One turn moves each row of this set onto another row. After a few examples, where does it send each row asked below?
lurev: [-11.3   2.7  19.4   5.9  -3.4  -9.2 -23.3  -8.5 -42.8  21.4  32.4   9.9
  -0.5 -15.2 -19.5  15.3 -41.4   3.4  13.6]
dizul: [-14.4 -13.1 -24.2  15.8 -21.4 -25.4  -5.3   5.1   4.2  23.1 -16.5  34.9
  10.1   4.7   4.4  -7.7 -25.4 -21.2 -22.2]
sizof: [ 32.8   0.9  28.7  19.7  -7.9  -0.2   7.9   5.7 -22.6  10.5   8.4   0.5
  30.8  36.1 -14.9 -16.0 -20.7 -27.5   1.4]
vapar: [ -6.7 -38.2  -1.2  26.0 -21.0  14.1  -6.5 -14.8  -3.9  20.9   3.8   3.2
  58.8 -18.0 -16.2  -8.4 -29.5  35.5   0.1]
muz: [ -7.6 -39.6 -33.7  11.5 -50.1 -12.8   7.7   2.3 -19.3  22.4   4.9  -2.6
  22.2 -27.8 -21.8  -7.7 -19.1  11.9  -3.8]
Fifom: [-14.9  -1.1  33.3  25.8 -10.2   8.0   0.9   2.4 -19.6  29.2  19.5  -7.7
  38.3  12.9 -30.4  33.0 -31.3   5.2  -8.0]
rur: [ 33.2   9.1   5.5  -8.6 -24.4  28.8   0.1  29.2 -10.0 -25.4  13.7  24.6
  11.6  16.8  12.0  18.8 -22.5  -4.0 -22.0]
mag: [ 15.9 -26.2 -26.7 -32.3 -12.3 -15.2  11.6 -12.4  -6.7 -21.1 -14.5  17.1
   1.5   1.8 -21.7 -14.9  -6.5  22.1  12.6]
berit: [ -3.5  -3.3  23.2  13.1 -10.5 -23.9  28.0  22.2   4.0   6.9  11.2  16.7
  34.2   3.2   5.0  47.6  -9.7  15.7 -28.3]
maka: [-15.7 -35.5   2.9  23.0 -26.1  10.2  -5.9 -23.5  -3.1  20.2  -9.1   7.4
  47.6 -14.7  -7.2   1.3 -16.8  46.6   8.2]
ver: [  5.3 -41.3 -32.6  -0.8 -44.2 -13.5   3.6   8.7  -9.7   1.8   0.9  -0.3
  26.8 -26.1 -29.0 -22.2 -10.9   8.7 -14.8]
razub: [-10.8   0.5  24.9  11.8  -8.8 -18.9 -19.1  -0.9 -39.7  16.5  35.0  12.3
  -2.2  -9.7 -22.5  16.0 -41.5   5.8  17.0]
pofek: [  0.8  -9.7  38.3 -10.2 -39.3 -21.1  -7.1  14.2   6.8 -21.2  15.4  -6.5
 -15.6 -38.2  -3.2  -2.4  -5.3  16.3  19.0]
dif: [ 11.3 -20.8  37.4  -2.2  16.1 -14.9  -2.0   3.9  24.9   0.5 -27.1 -11.5
  18.4   5.5  11.5   6.0 -13.7 -13.4 -11.9]
Fim: [-16.1 -25.2  -6.7  -1.2  18.5  15.9   2.5 -16.6 -15.1  -8.7  -5.3  18.1
  18.2   4.8 -11.8  -7.5 -21.1  56.0  14.8]
gekip: [ 23.5   3.6  -5.9   9.9 -18.5  -3.1  33.3  25.8 -17.3  -3.0  35.6   5.2
  24.8  10.8  10.4  30.3 -21.4  -6.9 -18.2]
fikor: [ -1.1  -1.6  35.8  -4.6 -14.3   9.0  -1.8  33.0  12.5 -16.9  -8.4  32.4
  21.9   7.4   5.3  32.0 -17.5  23.5 -34.9]
giril: [-14.1  -9.4  26.3  -8.0 -12.4 -13.1 -15.1 -18.6 -39.7  -2.5  -8.3  10.5
  17.2 -10.4   5.0  27.7  38.3   6.1   5.2]
dapa: [  0.5 -12.8   6.4  21.6 -50.4  14.6  24.2  14.4  -3.2  -3.2  26.4  -9.7
  17.4   5.2 -17.6   1.2  -4.7 -34.1 -16.9]
far: [ -1.3   8.5   1.2  13.2 -10.2  11.2  -3.5  26.9  -1.8  -6.6  -6.2  -2.7
  28.4  26.4  15.8 -11.3   2.9  38.8  34.2]
Magad: [ -4.3  -9.5 -34.6  -0.9   9.5  -6.3  -2.0  30.8  23.5   3.5  -0.2   7.5
  -0.6  18.7  -2.9   6.2  -6.2  -5.5  24.1]
Bogup: [ -8.8 -22.2  14.9  14.5 -33.9  31.7 -17.8  -0.6  -7.2   2.4  31.5  17.0
  15.5 -15.9 -22.8   4.6  23.8 -23.7  13.4]
beka: [ -9.9 -11.3  20.0  13.7  19.0 -13.9   9.6  35.8 -34.1  10.9  -8.3 -28.9
  22.5  15.4  -8.9   6.2  -5.0  -1.3 -17.7]
pemom: [-13.1  -5.8  23.8 -10.9  -5.8 -17.4  -5.1 -23.6 -43.3  -1.3  -8.6  10.1
   8.2 -19.5  14.1  25.9  29.6   9.5   4.6]
pabul: [-13.1 -21.9  -6.5 -10.3   0.8  24.4  -5.4  -9.5 -10.0 -13.6 -10.2  16.6
  -2.8   0.4 -15.0  -6.6 -19.2  56.4  22.3]
kap: [ 13.7  -3.3  17.4 -26.4 -28.5  -0.5  11.8  -0.6   9.2 -38.4  -8.4 -13.1
 -22.2  -1.3  15.3   3.0 -12.6 -11.1 -10.9]
bez: [ -1.0  -9.1  32.0  -9.6 -35.6 -14.9 -20.5  19.1   2.7 -19.6  18.2 -13.7
 -17.0 -34.7  -0.1   0.2 -20.2  12.7  17.4]
Mit: [ -8.6   5.4  12.8  33.3 -42.9 -10.0  -7.1   7.2 -20.5  17.1 -23.7  18.9
  36.4  10.6  25.1 -21.5 -25.9  25.2  -6.9]
Tipa: [ 15.4 -26.1 -38.0 -25.7 -28.6  -2.2   4.0 -15.2  -9.4  -9.3  -8.2  15.0
  -3.3   2.3 -21.3  -6.7  -3.3  10.1  22.0]
vifo: [-22.2  -0.1  29.3 -17.1  18.1  10.1  -4.9  -8.9 -21.4  -9.2 -23.7  -5.7
   6.3  12.1   7.6  37.3  -3.1  23.9 -16.6]
Vog: [ -9.3 -23.7  12.8  19.6 -28.2  30.1 -11.2  -7.7 -10.7  -3.8  31.5  20.9
  14.1 -13.2 -10.4   9.3  25.4 -31.5  15.7]
danog: [ -5.7 -23.1  26.3  20.3  -3.4  15.5   9.1  25.3  -0.5 -20.1  -3.6   5.9
  -6.6   7.4   8.5 -32.2 -18.9 -19.8 -27.6]

kap goes to dapa
lurev goes to pemom
maka goes to pabul
And these:
far goes to Magad
dif goes to danog
razub goes to giril
ver goes to vapar
fikor goes to rur

One turn moves each row of this set onto another row. After a few examples, where does it send each row asked below?
Nid: [-20.6 -22.6   5.3  36.2  25.6  -7.8   5.7  -0.5  35.5 -21.5  -3.7   5.3
  11.7]
kuvi: [ -3.5   6.5  16.1  12.2  -4.3 -42.8  12.7  10.8   8.2   1.9  15.1  26.9
   2.9]
tidu: [-41.2 -27.4  22.9  19.3  22.7  23.5  -3.3   7.0  12.3 -10.8   2.3  -2.7
  12.6]
ziger: [-18.2  -2.7   9.8 -13.0 -15.1 -18.1  23.1 -21.4  23.9 -17.9  15.9   8.3
 -13.6]
sote: [-17.4  -2.7  -6.9  -4.1  18.0  44.9  37.1 -20.5 -16.8  12.0   5.7   7.2
 -11.7]
faf: [-28.8 -12.7  15.4  10.6  17.0  20.1  30.4 -16.6 -21.5  23.5  17.6  15.1
 -13.2]
zosug: [ -7.7 -12.4   7.4  -1.1 -18.6  17.2   9.7  -1.5 -43.6  10.1 -16.7   3.1
 -17.8]
Nini: [ -5.7  -4.2  28.6 -12.7  28.1  22.9 -25.5  -2.0  20.5   0.8   4.3  22.4
  -1.2]
rava: [-19.6  -1.7 -22.8  -1.4  -1.8   4.2  42.8  -0.3  16.7 -40.3  -1.4   3.4
  11.0]
Gosas: [ -8.9   3.1 -15.9  17.3  24.0  38.1  36.8   5.0 -28.0  20.3  -1.1   9.2
   5.0]
tibe: [ 13.8   2.0 -17.7  24.6  34.4   8.5  -0.7   8.8  36.7 -20.0 -18.2  13.1
  18.0]
dipi: [ -0.6  12.0 -34.6 -13.4  25.1 -30.6  33.3   4.9   3.9  -5.3   0.7  25.1
 -10.2]
rilig: [ -1.4  13.7 -31.4  -4.5  -5.1 -29.0  29.4  -8.5   6.2  17.7  -0.5 -12.8
 -23.8]
lefe: [-10.2  13.8 -27.1 -10.0  36.0  -1.8 -26.3  27.2  14.6 -10.0  -4.8   6.4
  19.5]
nifiz: [  5.1  18.3 -31.5  19.5 -20.3  -0.5  30.7  13.1   8.7  -5.7 -13.1 -18.4
  13.8]
Gobu: [-21.1  -1.1 -23.0  11.8   1.4 -42.3  35.8   1.1  -1.4  11.7   6.2  -5.3
 -15.1]
gam: [-11.4  -3.9  -0.3  -0.5   6.4  51.8  -8.8  -4.6  21.0  -0.9 -14.1 -25.4
   2.4]
gonur: [  0.7  12.1 -34.9 -23.5   9.7 -21.8  31.4 -14.1  11.8  -0.5   0.3   5.7
 -24.7]
palu: [-46.0 -10.8 -17.0   6.8  27.1  -7.9 -13.0  21.9  12.0 -19.2   3.4  -9.8
  18.3]
bufe: [ -2.7   4.5  13.1   1.6  29.4  16.8  19.3  -4.8 -23.6  30.5  13.8  35.9
  -9.2]
Tuzep: [-13.2 -16.3   6.9  10.0  -8.3  10.2  14.3  10.9 -49.7   4.3 -16.0  11.9
  -7.3]
lifim: [  2.3  -6.8  -0.4 -17.4   3.6  22.5  11.0   3.8 -40.9  -6.5 -18.2  28.1
 -11.3]
dap: [-29.5   0.7  -3.2  13.6   8.0 -22.4 -32.0  18.6  10.8  15.3   6.0 -20.1
   6.0]
vek: [ -2.3  -0.3  23.9  24.0   6.5  13.0 -27.6  15.5   8.5  31.0  -4.1  -8.2
   7.2]
Sulun: [-10.0 -15.1   3.3  -0.7   5.4  14.8  15.2  12.8 -47.4  -7.2 -16.4  28.5
  -3.8]
guni: [  1.7  -5.2  -7.9  19.2   2.4  14.6  -1.4 -19.8  45.8  -8.1 -14.9 -23.5
  -6.2]
gika: [ 14.4   0.7   8.3   3.1  23.5  -1.4 -14.3 -16.5  47.9  -8.3  -4.4  15.9
  -6.6]
Gesol: [  6.1  13.9  -1.9  12.5  12.8  26.8  19.9  -1.2 -25.5  44.3   2.7   9.2
  -9.3]
gupok: [  1.5   4.6  -4.3  15.5  33.4  36.4 -12.0  30.2   8.4  -1.2 -16.2   7.3
  27.5]
fif: [ 31.2  32.9 -15.6  -0.1  -4.5 -17.3   9.7  16.9  10.4   6.2  -5.1  19.3
   7.8]
nel: [-16.3   1.4 -36.6   9.1  18.9 -35.0  42.2  12.8  -3.2  -4.1   0.0   9.7
  -1.3]
Bune: [  4.8  -3.1   6.1  46.1   7.1 -13.6 -11.2   4.0  32.2  11.6 -10.0 -10.4
   5.6]
zaru: [-19.0   6.0  -9.9 -30.7  22.8  -1.0 -32.4  -2.9  27.6  -7.2   7.6  -0.6
  -5.7]
duz: [  3.3  -5.6   4.2 -17.3 -10.3  22.7   6.5  -5.6 -38.5   4.6 -17.2  14.6
 -20.4]
Lazut: [-20.9   8.8 -24.4  -8.1   2.2   7.1 -25.5   2.3  21.0   5.6  -5.3 -36.5
  -0.3]

dap goes to Lazut
bufe goes to Gosas
And these:
rava goes to kuvi
guni goes to gika
tidu goes to vek
nel goes to Gobu
duz goes to lifim

